[[139 113 128 135]
 [127 124 103 142]
 [128 142 136 108]
 [136 130 120 120]]
:
[[127 124 103]
 [128 142 136]]

[[129 129 138 126 111]
 [131 131 129 128 144]
 [124 137 136 124 153]
 [121 128 128 129 130]
 [126 127 131 124 111]]
:
[[131 131 129]
 [124 137 136]]

[[114 118 130 102]
 [135 107 125 142]
 [132 129 123 128]
 [122 142 128 127]
 [111 119 140 150]]
:
[[135 107 125]
 [132 129 123]]

[[121 128 147 126 139]
 [111 131 107 116 158]
 [137 119 139 136 111]]
:
[[111 131 107]
 [137 119 139]]

[[125 134 118 124]
 [123 138 110 127]
 [139 146 105 124]]
:
[[123 138 110]
 [139 146 105]]

[[153 136 119]
 [134 122 126]
 [146 123 122]
 [124 126 130]
 [137 137 125]]
:
[[134 122 126]
 [146 123 122]]
---
[[152 141 148 153 124 135 117]
 [113 120 135 142 144 118 128]
 [148 138 148 124 108 148 142]
 [147 148 117 119 103 132 106]
 [128 103 142 112 150 110 110]
 [144 147 118 112 131 133 153]
 [150 133 118 142 118 122 108]
 [104 133 138 121 143 117 140]
 [109 113 105 118 125 137 114]
 [138 145 118 151 127 138 116]]
:
[[104 133 138 121 143 117 140]
 [109 113 105 118 125 137 114]
 [113 120 135 142 144 118 128]
 [128 103 142 112 150 110 110]
 [138 145 118 151 127 138 116]
 [144 147 118 112 131 133 153]
 [147 148 117 119 103 132 106]
 [148 138 148 124 108 148 142]
 [150 133 118 142 118 122 108]
 [152 141 148 153 124 135 117]]

[[105 130 112 122 123 130 102 133 120 143 125 134 122]
 [120 118 105 143 119 152 139 134 139 121 141 120 127]
 [106 125 121 134 110 140 112 143 117 140 142 135 113]]
:
[[105 130 112 122 123 130 102 133 120 143 125 134 122]
 [106 125 121 134 110 140 112 143 117 140 142 135 113]
 [120 118 105 143 119 152 139 134 139 121 141 120 127]]

[[120 119]
 [106  99]]
:
[[106  99]
 [120 119]]

[[123 129 126 126 116 132 129 139 133 120 137 126 129 112]
 [101 123 117 117 121 102 118 147 112 135 135 123 112 124]]
:
[[101 123 117 117 121 102 118 147 112 135 135 123 112 124]
 [123 129 126 126 116 132 129 139 133 120 137 126 129 112]]

[[130 129 157 146 111]
 [107 126 134 123 146]]
:
[[107 126 134 123 146]
 [130 129 157 146 111]]

[[127 124 125 136 131 138 115 119 117]
 [116 124 152 134 126 132 120 154 121]
 [137 134 131 126 135 125 129 120 135]
 [133 129 151 134 121 125 134 132 127]]
:
[[116 124 152 134 126 132 120 154 121]
 [127 124 125 136 131 138 115 119 117]
 [133 129 151 134 121 125 134 132 127]
 [137 134 131 126 135 125 129 120 135]]

[[128 133 121]
 [151 138 112]
 [121 120 128]
 [138 132 123]]
:
[[121 120 128]
 [128 133 121]
 [138 132 123]
 [151 138 112]]

[[121 127 129 128 121 122 146 128 124 129 131 128 142 121 129 144]
 [119 128 128 133 144 122 117 128 144 128 132 132 117 144 126 114]
 [125 128 128 128 126 129 121 128 126 128 137 136 120 125 127 122]
 [150 128 128 110 121 144 132 129 120 128 122 124 132 122 128 132]]
:
[[119 128 128 133 144 122 117 128 144 128 132 132 117 144 126 114]
 [121 127 129 128 121 122 146 128 124 129 131 128 142 121 129 144]
 [125 128 128 128 126 129 121 128 126 128 137 136 120 125 127 122]
 [150 128 128 110 121 144 132 129 120 128 122 124 132 122 128 132]]

[[150 149 112 119 153 129]
 [158 135 113 109 112 138]
 [144 113 122 119 100 115]
 [127 131 141 145 109 149]]
:
[[127 131 141 145 109 149]
 [144 113 122 119 100 115]
 [150 149 112 119 153 129]
 [158 135 113 109 112 138]]
---
[[130 129 135]
 [128 127 130]
 [124 126 156]
 [112 128 111]
 [114 127 133]
 [122 127 124]
 [118 127 130]
 [142 127 132]
 [140 128 145]
 [112 127 128]
 [135 127 123]]
:
[[123 127 135]
 [128 127 112]
 [145 128 140]
 [132 127 142]
 [130 127 118]
 [124 127 122]
 [133 127 114]
 [111 128 112]
 [156 126 124]
 [130 127 128]
 [135 129 130]]

[[121 132 119 130 133 126]
 [119 131 120 124 123 148]
 [122 138 114 127 142 125]
 [105 128 148 133 142 100]
 [114 126 123 142 119 132]
 [128 138 121 125 132 132]
 [146 128 122 116 138 142]
 [125 144 120 129 126 127]
 [112 131 129 122 126 129]
 [127 129 110 137 130 130]
 [116 135 119 130 126 126]
 [143 123 111 122 134 123]]
:
[[123 134 122 111 123 143]
 [126 126 130 119 135 116]
 [130 130 137 110 129 127]
 [129 126 122 129 131 112]
 [127 126 129 120 144 125]
 [142 138 116 122 128 146]
 [132 132 125 121 138 128]
 [132 119 142 123 126 114]
 [100 142 133 148 128 105]
 [125 142 127 114 138 122]
 [148 123 124 120 131 119]
 [126 133 130 119 132 121]]

[[136 127 105 114 137 135 119 139]
 [129 124 110 111 142 125 115 141]
 [130 132 146 149 110 136 144 113]
 [125 132 145 137 122 115 136 120]
 [121 120 119 117 139 131 116 136]
 [125 128 139 136 123 128 132 123]]
:
[[123 132 128 123 136 139 128 125]
 [136 116 131 139 117 119 120 121]
 [120 136 115 122 137 145 132 125]
 [113 144 136 110 149 146 132 130]
 [141 115 125 142 111 110 124 129]
 [139 119 135 137 114 105 127 136]]

[[126 127 126]
 [127 118 128]
 [125 122 132]
 [130 125 128]
 [128 128 128]
 [140 119 105]]
:
[[105 119 140]
 [128 128 128]
 [128 125 130]
 [132 122 125]
 [128 118 127]
 [126 127 126]]

[[143 128 133 128 128 127 144]
 [113 128 122 128 128 126 112]
 [136 128 114 128 127 125 136]
 [136 128 138 128 129 131 136]
 [127 129 122 128 126 126 127]
 [111 128 133 128 127 128 111]
 [125 128 134 128 125 129 125]
 [128 128 117 128 128 126 127]
 [149 128 121 128 127 128 149]
 [127 128 137 128 128 126 129]
 [127 128 123 128 129 128 127]]
:
[[127 128 129 128 123 128 127]
 [129 126 128 128 137 128 127]
 [149 128 127 128 121 128 149]
 [127 126 128 128 117 128 128]
 [125 129 125 128 134 128 125]
 [111 128 127 128 133 128 111]
 [127 126 126 128 122 129 127]
 [136 131 129 128 138 128 136]
 [136 125 127 128 114 128 136]
 [112 126 128 128 122 128 113]
 [144 127 128 128 133 128 143]]

[[108 122 147 129 124 137 111 132 138]
 [124 124 131 126 140 138 117 123 136]
 [123 129 134 130 119 126 128 131 128]
 [132 122 125 125 151 139 118 115 136]
 [126 128 131 129 126 129 127 127 130]
 [134 129 121 127 136 130 130 124 129]]
:
[[129 124 130 130 136 127 121 129 134]
 [130 127 127 129 126 129 131 128 126]
 [136 115 118 139 151 125 125 122 132]
 [128 131 128 126 119 130 134 129 123]
 [136 123 117 138 140 126 131 124 124]
 [138 132 111 137 124 129 147 122 108]]

[[114 109 127 124 147 117 113 119 117]
 [123 110 106 127 127 125 126 130 128]
 [131 133 131 117 124 132 130 136 125]
 [128 118 119 124 127 112 135 129 126]
 [126 123 122 122 135 102 121 132 131]
 [125 128 123 133 123 131 144 141 139]
 [115 117 118 125 140 138 129 145 148]
 [135 142 125 149 142 127 141 129 127]
 [145 111 125 127 118 115 126 121 118]]
:
[[118 121 126 115 118 127 125 111 145]
 [127 129 141 127 142 149 125 142 135]
 [148 145 129 138 140 125 118 117 115]
 [139 141 144 131 123 133 123 128 125]
 [131 132 121 102 135 122 122 123 126]
 [126 129 135 112 127 124 119 118 128]
 [125 136 130 132 124 117 131 133 131]
 [128 130 126 125 127 127 106 110 123]
 [117 119 113 117 147 124 127 109 114]]
